0: [ 44  53   0  -3  32 -29 -15 -14  35  16 -28  34 -43 -12  35 -42  30 -13   9 -30  41 -36 -18  26]
1: [  0   2 -34   3 -19  31 -31  12 -21 -20 -44 -19  18 -56  19  -4   8   8  -4 -11   0 -18 -14   4]
2: [-13 -12  44 -18  66 -72  13 -27  90  46  22  62 -52   9   9 -18  13 -26  -9   0 -15  16   4  -3]
3: [ 43  51  -8  -1  35 -27 -20 -19  36  17 -35  36 -43 -24  43 -46  33 -12  20 -19  43 -44  -9  37]
4: [  63   97  -18   58   40  -36  -74  -84   37   -7  -30   38  -48  -15   97  -83   -2   18   -4 -127   37  -28 -127   -3]
5: [-10 -22   8  23 -17   0  18   2 -21  -9  23 -15  22  52 -32   8 -19 -19   3  23 -13  -7  23  15]
6: [-15 -14  -6  47 -29   3  -3  -6 -31 -36  31 -29  29  60 -23   4 -60  -1  -5  14 -25  -9  39   2]
7: [-23 -23 -19  80 -18 -14  -5 -22 -13 -33  40 -18  22  94 -17  -9 -61  -2 -24  -3 -31  -2  -3 -10]
8: [-14 -28 -10 -33 -17  20  31  41 -18  12  -9 -11  23 -11 -16  20   6 -20   8  75  -4   4  25  20]
9: [ 36  27  26  -7  45 -40  -4 -26  44  32 -35  47 -47  -8  34 -36  33 -22  24 -31  47 -16 -39  20]
10: [-26 -22 -15 -90   4  26  41  46   9  25  29  -5  -7 -28 -16  54  40  51 -29   8 -25  54  14 -54]
11: [ 75  95  17  12  44 -53 -19 -46  34  14 -23  43 -51   3  42 -46  21 -12  56 -58  59 -57 -40  31]
12: [ -13  -20   33 -127   16   14  116   87   10  107   -5   14   -5  -23  -38   53   97  -24   -3   26   -4   48  -17  -12]
13: [ 13  42   3 -22   8  10  -4  18  10  -3  29  -6 -12 -10  14  15 -12  76 -28 -16  -5   3   7 -33]
14: [ 31  42 -43   1  34 -20 -27 -30  38   1 -17  28 -41 -23  49 -36  27  35  -4 -76  27 -12 -44  -5]
15: [-19 -17  46  10   1 -17  39   3   5  26  30   0   3  72 -33  12 -16 -13 -14  11 -15  29 -15 -16]
16: [  52   38  -11   71   18  -36 -127 -112   24  -52  -51   25  -31  -36  105 -117  -13   -4   13  -54   61  -54  -37   34]
17: [-12 -25  -3 -34 -20  19  47  37 -27   7  -5 -18  20  -5 -29  32  -3 -11  12  50  -3  26  48  12]

[ -8 -13  36 -20  69 -69  37 -15  84  83  39  52 -55  41  -3  -5  21 -22 -25  -9 -13  37 -20 -25] 2 15 9 0 13
[-25 -17  27  -2  -2   5  38  12 -13  21  13  -1   3  20 -34  24  26  11 -15   1 -11  71 -28 -59] 15 10 17 5 13
[-39 -21 -29  -6 -39  51 -21   8 -22 -62  45 -37  10 -35   8  22 -24 118 -53  -1 -47  53  44 -61] 13 10 1 6 17
[ 20  11  14   3   8 -20  12  -6   2   7   1  10   1  24 -14  -3   3 -29  45  19  19 -31  21  50] 5 8 0 17 3
[-17 -21  16  11 -21   1   9  -2 -20  -6   9  -9  20  26 -22   8 -24 -24  27  47 -14 -13  60  16] 5 6 17 8 15
[ -55  -32 -127 -119    5   42    4   33   25    5   45  -12   -9  -59   10   42   41  127 -120  -49  -64   68  -25 -127] 10 13 1 14 17
[-11 -15  34  -8  40 -49  16 -17  55  30  21  38 -29  18  -4  -9   6 -25  -4   9 -13   8  10   4] 2 15 9 5 0
[ -32  -23  -24 -103    8   32   24   43   19   20   42   -5  -11  -40   -6   57   49   80  -46   -6  -36   54   15  -78] 10 13 17 8 12
[-19 -15  21   9  25 -43  31  -9  30  23  39  19 -19  67 -19   2  -4 -10 -21 -12 -22  31 -18 -22] 15 5 2 7 13
[ -25   -8  -10   72  -67   38  -19    8  -70  -71   13  -62   54   29  -15   17 -127   33   -7   10  -25  -10   47   -8] 6 7 5 1 17
[-27 -12 -61 -13 -16  21   6  22  -8 -15  64 -28  13  14 -15  33 -10  67 -38   3 -35  17  24 -39] 13 10 6 5 17
[-10  -5  -6  39 -56  35  -2  15 -64 -58  16 -54  50  21 -24  21 -80  19  -1  29 -19  -4  64  -2] 6 5 7 17 8
[ -24   -9   -6   70  -66   37  -19    9  -68  -71   11  -60   52   25  -14   16 -127   32   -6   13  -24   -9   49   -7] 6 7 5 1 17
